In the rows, 128 means zero.
Rotation paths and how fast each direction turns (degrees a step):
Each turn is a multiple of 5 degrees from 10 to 175, or 0.
Each row of a path follows its step; steps can be skipped.
Rotation 1:
step 0: [121 128 135 122 124 124 128 123 132 128 125 124 130 120 130 132 115 132
 128 136 127 142 126 136 131 136 129 129 129 125 120 123 125 131 130 123
 131 129 117 126 132 130 126 127 120 134 135 129 129 129 121 137 127 117
 135 128]
step 1: [129 141 129 128 120 117 126 132 129 125 120 123 120 127 143 130 127 124
 126 121 137 129 133 133 130 135 127 127 123 121 138 130 126 127 129 133
 125 132 128 133 126 131 128 125 134 126 121 131 128 122 132 120 125 128
 136 120]
step 2: [124 117 140 133 133 130 129 125 139 127 130 120 136 134 125 133 125 130
 126 118 130 118 134 122 127 131 124 119 128 121 129 123 127 126 122 132
 127 137 130 123 132 124 121 125 130 127 128 120 128 118 130 129 130 138
 128 128]
step 3: [132 127 137 120 129 125 127 129 120 119 134 128 135 130 129 120 121 126
 128 125 120 137 128 125 128 126 129 128 132 133 130 122 146 135 131 130
 132 128 129 130 132 121 125 133 126 118 127 130 127 136 126 114 125 134
 123 132]
step 4: [122 121 126 128 139 135 124 128 126 129 120 132 127 133 125 127 115 121
 125 132 124 126 130 133 142 121 132 133 127 130 133 136 128 123 135 122
 126 122 117 132 131 137 127 124 126 130 122 124 119 127 128 122 127 123
 129 127]
step 5: [123 133 126 127 118 114 128 125 133 141 123 126 131 129 120 120 127 125
 130 127 132 124 122 121 133 133 125 132 136 123 130 133 125 127 121 128
 131 118 124 121 126 120 132 131 127 131 133 129 120 131 127 125 125 125
 130 115]
step 6: [127 130 128 128 123 124 131 140 126 125 125 135 131 137 132 125 121 131
 128 127 139 128 125 132 121 130 124 122 122 123 124 129 125 136 127 125
 128 131 115 126 134 127 133 129 129 123 130 125 137 123 128 133 140 133
 118 121]
step 7: [132 126 125 122 124 123 137 120 132 126 125 130 133 122 126 137 132 126
 116 121 131 132 132 129 133 130 130 128 120 125 133 136 136 125 134 134
 128 128 137 123 130 135 132 128 134 120 130 117 128 129 123 128 133 136
 125 138]
step 8: [128 125 129 127 132 131 125 125 140 127 134 131 123 141 126 124 129 121
 123 125 130 138 123 126 129 121 127 140 128 128 129 127 122 122 125 122
 130 137 131 130 129 119 129 137 121 118 125 127 125 123 128 127 122 123
 128 140]
step 9: [136 132 127 133 133 131 130 130 129 129 136 123 134 135 124 119 130 134
 129 132 131 131 136 123 133 120 126 127 127 133 135 134 129 128 127 127
 131 124 133 138 124 135 142 128 119 134 127 127 129 132 133 123 124 125
 121 115]
Speeds:
[128 129 127 128 131 128 128 127 127 127 128 128 131 127 129 130 128 128
 131 129 129 127 130 127 130 127 126 126 128 129 127 129 125 125 129 130
 125 127 127 131 126 130 129 126 128 127 129 127 127 126 126 128 129 130
 126 128] : 145
[127 129 128 129 129 126 128 130 127 128 131 130 129 129 125 131 129 127
 128 129 123 128 127 130 130 126 127 128 129 128 128 127 129 127 129 127
 127 126 128 128 129 127 128 128 125 130 126 129 126 128 130 127 129 128
 128 125] : 65
Rotation 2:
step 0: [124 132 125 127 121 132 122 122 123 123 141 132 127 132 127 128 128 117
 133 132 126 131 122 134 138 130 129 125 132 126 138 121 128 124 130 116
 134 128 123 130 128 131 127 128 134 125 118 125 133 118 137 123 130 130
 124 133]
step 1: [122 135 128 120 130 131 122 129 128 123 136 128 127 129 124 140 132 127
 134 122 118 129 122 124 126 130 125 129 127 132 137 126 134 122 130 131
 129 125 124 116 136 131 123 123 138 128 124 121 126 134 135 134 128 129
 113 132]
step 2: [120 133 130 117 135 134 137 132 126 132 129 125 125 125 130 129 132 127
 121 119 127 134 123 133 132 128 129 117 131 120 131 126 127 132 128 119
 135 124 132 129 131 131 129 132 135 132 128 125 124 139 122 133 126 128
 111 124]
step 3: [130 135 133 121 123 137 119 124 127 135 124 134 134 135 131 123 124 131
 123 124 126 133 133 132 131 121 123 124 133 122 131 123 131 131 130 115
 140 119 125 131 124 131 128 126 140 130 122 130 132 128 129 134 123 120
 129 124]
step 4: [123 133 133 121 130 124 118 119 125 127 133 125 128 130 122 132 117 128
 136 128 119 127 123 130 116 131 126 124 137 134 134 122 135 128 118 123
 135 123 124 129 126 133 130 126 130 123 119 125 134 129 123 133 130 131
 132 122]
step 5: [124 134 128 127 135 126 126 129 130 125 130 133 122 135 133 131 132 132
 127 130 119 124 125 126 122 132 132 122 138 126 134 119 129 133 125 119
 128 133 120 121 129 126 128 140 128 136 124 129 130 134 132 128 138 139
 118 119]
step 6: [134 122 131 117 131 132 122 133 117 122 127 135 133 136 140 133 133 126
 128 125 120 127 127 129 134 129 130 121 130 119 133 120 126 125 127 125
 137 127 131 124 131 126 134 126 130 128 134 131 125 134 138 129 126 131
 128 117]
step 7: [124 122 126 121 118 134 128 121 124 124 131 130 127 126 125 124 134 123
 125 131 130 133 125 136 128 131 128 127 140 131 130 118 132 121 132 130
 143 130 132 126 127 132 138 124 140 121 122 127 134 134 131 131 131 135
 127 128]
step 8: [125 132 126 136 130 136 124 128 135 119 134 136 134 130 118 130 132 122
 131 122 128 127 123 123 124 122 128 127 138 136 134 127 133 126 130 121
 134 120 130 130 140 127 127 129 140 132 123 127 133 133 127 132 134 135
 121 123]
step 9: [114 126 135 119 131 131 128 131 120 122 138 131 136 134 120 124 126 120
 128 116 130 130 122 129 132 129 129 124 127 121 135 128 132 134 125 119
 126 127 126 123 134 127 122 137 130 136 127 129 127 134 132 133 125 129
 129 122]
Speeds:
[125 131 130 127 129 128 128 128 130 128 125 128 128 127 126 127 127 128
 125 126 129 128 127 129 127 127 127 129 126 129 125 128 129 130 126 126
 129 127 131 128 130 130 127 128 128 131 126 128 128 127 129 130 127 126
 129 128] : 55
Rotation 3:
step 0: [129 119 134 123 129 132 128 129 122 121 128 125 129 121 132 125 137 131
 136 129 122 121 129 127 128 128 132 126 133 129 129 120 127 138 126 127
 126 120 133 136 133 141 132 124 121 129 139 135 138 128 125 131 135 131
 119 125]
step 1: [131 123 134 125 138 126 133 124 125 119 131 127 135 127 126 126 124 127
 127 131 118 137 135 118 127 125 136 135 136 124 131 127 119 133 132 126
 123 128 127 134 131 127 130 128 120 122 129 131 140 122 130 128 133 136
 131 118]
step 2: [139 133 138 122 125 128 128 120 134 127 134 127 127 122 120 127 132 129
 129 129 129 127 130 120 125 129 130 137 131 130 128 125 126 129 131 124
 119 126 123 132 128 122 123 128 119 134 118 134 139 118 130 128 127 129
 117 127]
step 3: [133 126 132 130 129 138 122 123 121 118 121 129 128 121 124 121 132 123
 127 129 124 125 135 130 123 126 129 126 118 126 126 125 134 134 130 121
 128 124 130 132 133 140 122 127 118 133 123 129 135 125 130 129 129 125
 115 122]
step 4: [123 121 141 129 130 139 131 123 126 123 118 130 133 127 122 126 121 127
 129 132 117 130 132 124 124 123 133 125 137 125 126 127 123 132 118 119
 123 121 127 132 128 129 128 134 125 126 123 117 132 124 131 129 130 135
 125 125]
step 5: [136 125 129 122 127 127 131 131 129 133 126 127 137 130 116 123 127 132
 126 134 127 130 127 132 123 130 131 131 136 131 118 128 127 129 123 127
 121 126 131 130 131 120 129 134 115 128 123 125 134 114 121 124 126 132
 117 127]
step 6: [132 125 130 120 130 132 131 131 126 118 125 129 137 117 127 120 131 130
 129 134 126 128 129 137 134 128 129 132 130 130 126 123 131 129 122 131
 126 124 135 136 133 134 121 124 119 137 123 129 138 129 128 121 122 116
 121 132]
step 7: [124 123 134 122 127 130 124 132 127 120 125 136 132 117 127 124 123 132
 135 130 118 130 138 129 124 118 135 123 134 136 125 119 122 133 129 127
 128 118 130 133 129 130 128 133 132 124 134 130 140 122 129 126 130 125
 129 123]
step 8: [133 120 129 125 133 123 128 126 130 124 130 129 137 126 128 133 134 132
 137 132 130 126 133 127 124 128 131 129 143 132 128 124 116 134 127 121
 121 132 129 128 133 128 140 134 123 126 123 133 135 120 127 127 132 129
 118 124]
step 9: [134 121 135 130 138 126 128 128 121 126 132 122 131 120 128 120 136 127
 130 131 117 126 131 127 126 133 127 137 129 130 133 119 125 127 133 134
 122 129 133 131 132 128 125 126 117 136 120 135 138 126 128 129 134 126
 122 130]
Speeds:
[131 128 129 128 127 130 130 128 127 128 128 126 128 128 125 128 127 128
 129 127 127 130 129 129 128 127 125 127 128 127 128 128 126 129 128 127
 128 127 129 128 128 128 130 127 130 129 131 126 128 128 132 127 129 128
 132 125] : 115
[130 128 129 128 127 128 129 126 131 129 128 127 129 129 128 129 129 128
 126 128 128 130 129 128 127 130 128 131 132 129 129 130 128 127 130 130
 128 130 129 126 125 129 130 130 129 127 127 127 128 125 127 126 127 128
 127 127] : 110
Rotation 4:
step 0: [126 132 123 123 118 132 129 124 119 135 115 126 124 139 137 125 142 128
 125 133 138 131 128 127 132 123 131 133 124 128 127 129 122 123 135 126
 135 126 120 128 123 133 120 134 122 135 133 128 126 127 135 131 141 135
 120 133]
step 1: [124 126 129 133 128 129 128 128 118 133 127 133 132 128 135 126 131 129
 126 131 122 123 112 125 119 117 135 121 123 135 124 136 113 129 120 120
 135 134 125 122 135 126 124 123 122 122 123 129 117 128 132 134 131 132
 122 125]
step 2: [121 117 133 131 121 127 127 141 126 138 126 134 129 127 122 118 113 129
 131 134 119 127 131 132 124 129 130 128 132 124 126 135 127 124 124 129
 123 126 124 129 137 137 128 133 112 125 132 121 120 134 129 122 130 129
 122 131]
step 3: [129 125 129 134 122 125 120 129 124 130 120 122 117 128 134 126 121 120
 130 126 128 126 137 120 132 107 128 132 122 134 139 130 132 130 137 130
 116 126 118 133 128 133 122 129 122 127 133 129 126 134 131 126 132 124
 127 128]
step 4: [120 135 123 141 125 132 130 128 136 134 127 135 124 134 129 124 119 128
 133 129 131 128 128 129 121 117 131 124 124 130 134 122 110 129 134 133
 127 129 125 128 117 130 123 118 132 125 128 126 124 129 132 141 123 133
 132 135]
step 5: [119 132 126 134 130 127 125 134 136 140 128 131 114 122 131 123 120 131
 118 123 133 127 127 126 130 133 135 130 130 126 131 126 119 130 123 120
 137 126 124 124 136 134 125 133 127 137 131 118 129 133 135 122 125 141
 135 130]
step 6: [128 130 127 127 127 127 117 125 117 129 121 131 123 131 123 125 134 135
 117 128 133 126 129 133 120 124 130 127 122 120 141 131 121 132 134 130
 134 129 118 125 135 131 124 127 124 139 141 127 135 136 130 124 131 121
 115 122]
step 7: [126 120 135 130 127 129 125 134 121 129 126 131 133 118 131 125 133 132
 135 129 131 122 118 130 129 117 133 122 126 133 125 123 115 126 145 132
 143 130 125 132 125 131 131 121 117 127 130 127 132 130 128 134 135 131
 123 130]
step 8: [119 132 123 124 118 136 121 138 119 137 128 135 139 127 137 119 119 131
 133 125 124 125 128 126 127 121 131 138 124 133 128 134 129 123 123 124
 134 128 132 128 127 134 133 138 122 134 135 132 127 126 134 130 129 138
 128 136]
step 9: [130 121 123 133 120 131 126 130 119 132 116 137 131 130 135 121 134 126
 119 134 129 127 131 120 123 114 130 125 138 130 139 131 124 131 129 124
 120 125 123 127 126 130 128 137 128 133 122 123 113 134 132 123 123 128
 125 123]
Speeds:
[125 124 126 127 131 127 127 131 128 128 130 131 128 129 127 129 127 129
 124 128 129 127 129 128 129 129 127 131 129 127 128 130 128 129 127 128
 128 127 128 128 128 129 129 128 128 126 128 130 128 127 129 128 128 130
 129 129] : 115
